Rotation paths and how fast each direction turns (degrees per step)
Each turn is a multiple of 5 degrees from 10 to 175, or 0.
Each row of a path follows its step; steps can be skipped.
Path 1:
step 1: [-15.9  -0.2  -7.8   3.7   4.6   7.1  -1.4   9.8  -6.0 -20.6   5.7  -6.8
  -3.4  -2.3   5.4  -8.2  -0.8 -30.6  -8.4  11.2  17.4  23.6   5.3  13.5
  17.2 -29.2 -24.4   4.8   9.9   3.5  13.0 -12.5  10.3   2.6  -8.1 -16.6
 -34.3  17.8   4.1 -30.2  -5.1   0.7 -23.2]
step 2: [-10.1  -6.6   7.9  12.2  -7.4  13.6 -18.2  24.4 -11.8  -6.1  -3.0  -9.7
 -39.7  -7.3  24.2 -15.3  -2.0 -12.1   9.2   0.7 -10.1  -0.2  -3.1   4.6
  14.6  -0.4  -1.4   3.9 -11.2  -3.9 -24.6  14.5  -2.0  18.6  26.2  15.2
  12.2  -1.5  39.4   9.6  -3.2   5.0  -5.0]
step 4: [ 12.5  -0.4  13.3  -6.0  -9.3   2.4  28.3  -1.5   2.1 -15.0  -4.5   4.5
  24.8   0.7  -1.6   7.8  -2.9  -6.9 -10.5  -3.2  10.2   8.7  17.3  -6.6
  -9.1  -1.3  -3.4   2.7   8.9 -37.8  26.7 -12.4  27.2 -39.4 -17.4  -6.4
  -4.8   7.5  -8.9   2.2 -19.0  -4.3 -18.4]
step 5: [ 15.1  -0.4  -5.4  -7.9 -10.8  31.5 -14.4  25.7 -27.9 -11.5   6.8 -13.3
   3.9  -9.8  13.7  -9.6   4.5  -6.4  35.6 -10.6   4.7  23.9  -5.3 -26.3
  23.0  -0.8   8.0 -18.3   6.8  -8.0   3.3 -12.7  -2.0  15.1 -23.9  -8.0
  -8.8   9.2   7.1  -2.4  -4.7   1.1   5.0]
step 6: [ -8.6  11.1  12.4  -8.8  11.7  -7.8  -3.0   0.6 -15.6  -2.2  -3.2  -2.0
  -2.6  -0.2   2.4  10.2 -39.1   4.2  10.2   3.6   3.0  -4.5  -3.9  -7.9
  24.7   4.7  19.0   9.4 -19.7  44.1  -7.9   3.9   3.3  26.2  13.5  30.9
 -12.2  -7.6   2.4  10.9  17.5 -11.2   8.0]
step 10: [ 18.6  11.7   1.8   9.0  -6.7  -5.8  12.2 -14.6   0.3 -10.7 -19.8   8.6
 -14.8 -17.4 -31.2  31.2  -4.9   1.8  14.1  -4.1  27.4  -4.1 -12.1   6.3
  -0.9  13.3  24.9  17.9   9.1  39.5  -3.9   7.9   0.6  -6.0   4.5 -11.0
  -1.0   5.5  -3.0 -16.9   5.6   2.2 -17.6]
step 20: [  1.3  -4.1  13.0   1.3 -14.2  10.8  -3.5 -19.1  16.6  11.3  -9.2  -8.2
   5.4 -28.7 -10.0   4.1  -7.0 -29.4  -2.3   0.3  13.9  -8.9   4.1  12.0
  -1.5   1.8  16.7  30.8  -1.9 -26.2  17.3   6.7 -17.2 -35.1  -5.3  15.9
   4.3  13.6   5.6   5.6  14.3 -18.5 -16.5]
step 27: [ 31.8  -9.4  -1.0  -1.2 -22.0   3.1  -5.5 -19.4   1.4 -26.1 -27.2  -7.9
 -12.6 -18.0  -8.2   6.2 -11.6  -2.2  19.7 -10.3 -12.4  23.2  -3.5  -4.9
  -4.4   2.5  19.9  -3.2 -11.0  -1.1   6.1 -30.7   3.5 -22.9   4.6 -32.4
  -0.6   5.6  10.3 -10.3   1.1   3.9  -7.0]
step 37: [  7.5   6.8  12.4  15.3 -19.3  14.0   3.6  10.7  -3.2   9.4  -1.3 -16.6
  20.0  -0.6 -19.7  -6.2   6.0 -27.8  12.0 -16.3  -7.4  13.2   2.1   2.2
   2.1 -12.7   4.4  -8.1  26.9 -24.1   0.3  -6.1 -12.1 -27.3 -12.9   7.9
 -34.8  21.6  17.3   0.6 -16.7  -0.5 -13.7]
[  0.2  -6.2  -3.6  -5.0  -1.1   4.6  -8.0   6.3   0.4  -2.4  -5.1   6.7
   5.2   1.0   0.8   5.3   3.2 -10.7   9.1   4.2  -5.3   5.4   6.7   1.1
   0.1  -2.5  -0.6   6.3  -1.3  -2.8  -0.6  -0.3  -2.7  -0.9   2.8  -1.9
  11.4  -2.4   2.4  -6.2  -1.4  -3.0   6.4]
115
[ -0.5  -5.1   3.4  -3.6   0.0  -7.8   8.2 -10.4   3.3  -4.1  -0.4   2.7
   0.0   2.2   0.6   4.7  -7.4  -2.3   0.8  -1.6   1.7  -4.7   0.6   5.5
  11.3   7.7   2.1   3.9   5.3  -3.3  -4.0  -0.5 -10.6  -1.4  -1.0   2.1
   1.2  -0.1  -6.4  -8.4  -2.0  -0.1   0.9]
110
[  2.3  -2.2   6.9  -0.9   1.2   5.7   0.0   6.7   2.8  -0.4   0.4   3.2
  -0.9   0.1   0.1   8.3  -4.8  -3.2  -2.4   6.6  -5.8  -8.4  -3.8   5.9
 -10.6   2.6   7.6  -6.0  -1.7   4.6   4.0   1.9   0.1  -0.9   1.1   1.2
  -2.0   2.9  -9.8  -4.1   6.1  -7.4  -5.9]
110
[ 7.3  2.5  6.9 -0.8 -4.0  2.1  4.5  0.4 -6.9 -6.8 -5.0 -1.0  4.1 -8.4
  3.2 -4.2 -4.4  6.3  4.2  7.8  4.8 -0.5 11.5 -0.5  4.0  4.8  1.7 -5.6
 -1.8  6.9  4.2  1.2  0.8 -2.7 -1.8 -2.1  0.2 -9.0  1.5  2.4  0.5 -4.1
  5.3]
20
[ 4.6  2.5  3.6 -3.4  5.6 -1.4 -0.2 -5.7  4.0 -3.7 -4.5  3.8 -2.4 -4.1
 -0.6 -1.9 10.4 -1.2  5.5  0.9 -5.1 -6.4  0.3 -2.2  2.6 -1.4  2.5 -2.6
 -7.4  7.9 -8.0 -4.3  4.6  1.4 10.9  6.9 -2.0  1.4 -0.8 -1.2 -9.3  5.1
 -4.1]
90
[ 5.3 10.2 -3.4 -3.2  2.4  0.6  2.8  5.7  3.5  3.2 -4.3 -0.4 -2.0  3.4
  7.9  4.3 10.8 -3.9 -7.5  2.5  7.3 -4.3 -1.4  6.2  4.5  3.6  1.2  4.2
 -5.4 -0.2  4.5 -0.5 -8.8 -0.6  2.7 -7.1 -3.9 -3.2  6.2 -0.2  4.0  2.6
 -0.5]
35
